In the rows, zero is written as 128.
One turn sends every row of this set to another row. A few are shown first. Where does it send the rows asked after them?
Q774: [118 119 117 175 149 132 122 145 141 146 152 109 145 120 122 152 167 120
 155 113 141 139 151 123]
Q165: [104 110 153 144 144 106 136 118 119 121 118 139 131 148 116 119 102  96
 134 141  96 155 145 151]
Q94: [101 107 160 129 147 102 130 124 127 121 128 140 126 141 113 122 116  89
 126 143  96 154 146 155]
Q665: [125 128 148 183 138 114 117 141 147 134 122 122 141 134 116 121 156 100
 153  93 116 141 115 103]
Q431: [131 123 138 164  86 111 122 139 115 137 110 117 150 138 104 107 111 130
 107 137 132 132 122 157]
Q426: [120 131 144 176 126 114 118 137 152 137 114 135 135 128 115 116 163 103
 155  95 124 143 123  95]
Q60: [174 126 132 134 137 118 103 128 113 141 144 144 132  91 115 140 114 144
 113 133 152 162 144 122]
Q688: [ 95 111 112 123 141 142 126 112 150 110 150 120 126 148 136 138 129 113
 130 167 123 148 121 135]
Q868: [174 145 138 124 168 107 112 126 133 147 131 151 124  99 126 132 120 108
 122 130 134 123  96 109]
Q583: [131 120 137 161  78 113 112 144 129 136 123 116 137 137 115 105 119 125
 103 141 131 130 115 163]
Q610: [175 121 125 132 132 108 106 124 124 144 158 145 121  85 117 132 114 146
 121 131 145 156 136 126]
Q420: [121 134 153 176 133 109 121 136 164 133 125 126 133 122 119 118 162 100
 156  92 124 141 124 104]
Q19: [131 125 127 160  78 116 111 141 123 142 112 120 145 137 111 101 118 117
 109 147 132 136 125 155]
Q519: [177 138 132 119 153 109 113 116 131 144 137 161 120 104 128 125 113 105
 122 116 141 122 102 110]
Q810: [116 121 130 163 150 129 120 150 139 152 155 111 130 120 128 141 173 120
 158 111 143 135 159 120]
Q44: [124 129 152 178 132 115 113 147 155 139 122 128 124 138 121 118 156 100
 151  94 122 141 130  94]
Q989: [115 122 123 172 149 135 131 154 131 149 149 117 131 114 125 152 165 124
 158 111 143 137 151 118]
Q375: [120 130 121 134 117 129 127 141 121 153 132 115 141 139 130 123 133 102
 112 143 148  88 112 171]
Q701: [ 98 109 125 120 137 135 123 126 159 108 151 127 114 145 131 147 130 107
 121 167 115 150 126 136]
Q480: [112 114 149 131 146 103 140 105 138 142 120 119 104 106 143 118 123  86
 160 156 105 149 137 125]
Q928: [132 138 157 180 132 113 119 137 146 140 111 126 131 132 109 118 161 106
 153 105 115 137 129  97]
Q190: [121 132 112 132 118 137 131 137 120 146 128 108 149 141 125 127 133 113
 117 148 151  92 102 154]
Q955: [114 124 152 143 149  99 139  99 139 137 106 132 107 108 138 127 132  91
 161 156  98 142 132 128]
Q915: [109 101 156 132 134 136 121 103 132 121 120 154 122 102 137 146 103 106
 109 117 114 157 141 156]
Q392: [173 128 124 136 136 111 106 136 123 146 146 154 121  87 108 140 115 147
 115 139 140 156 145 125]
Q780: [129 126 131 156  81 110 114 137 130 135 122 111 149 137 116  97 113 111
 109 140 132 136 125 166]
Q266: [122 134 120 136 116 135 131 144 122 145 140 102 143 140 135 118 122  99
 117 143 148 101 109 170]
Q895: [174 148 142 111 157 115 110 125 138 140 142 152 118  98 125 123 116 108
 120 123 137 127 100 118]
Q271: [ 95 107 141 158 151 138 132 105 151 122 134 130 110 106 149 146 126 118
 113 152 144 167 141 123]
Q176: [122 125 134  97 135 137 110 103 142 126 121 135 113 110 144 147 132 109
 151 158  96 136 113 142]
Q755: [119 112 135 106 124 138 122 103 146 122 132 133 106 101 141 151 127 108
 150 148  94 137 111 147]
Q177: [167 146 138 113 158 116 111 123 129 144 134 162 122 102 119 120 124 110
 120 126 138 123  96 107]
Q708: [117 127 129 176 150 127 131 149 150 144 153 113 129 112 128 151 162 119
 154 107 143 137 155 124]
Q166: [ 97 103 137 147 144 134 132 107 156 128 133 127 107 113 153 138 114 101
 113 147 143 167 146 116]
Q196: [179 147 134 112 148 115 110 120 124 140 126 152 127 107 126 128 123 107
 131 129 136 125  98 102]
Q532: [120 134 122 134 121 142 130 146 109 152 133 111 141 138 133 116 129 103
 117 148 151  99 105 161]
Q850: [176 133 129 128 137 109 101 131 135 142 151 148 123  85 116 136 111 139
 114 132 140 157 146 133]
Q490: [113 109 162 133 140 139 111 114 123 121 115 150 122 110 139 145  98 119
 106 125 115 168 145 151]
Q475: [171 125 130 140 146 103 100 125 132 144 146 143 131  83 113 137 119 146
 109 139 144 160 137 123]
Q90: [130 132 114 134 124 140 120 143 120 157 127 102 148 135 136 127 124 104
 116 148 142  97 109 166]
Q748: [115 127 131 171 152 144 125 144 139 148 146 112 134 119 121 150 172 127
 143 118 150 134 153 115]
Q694: [135 122 138 159  89 119 104 139 125 143 112 109 152 133 115 101 112 122
 102 139 128 137 114 159]

Q955 moves to Q176
Q60 moves to Q431
Where do these go?
Q774 moves to Q475
Q701 moves to Q166
Q44 moves to Q519
Q266 moves to Q708
Q426 moves to Q177

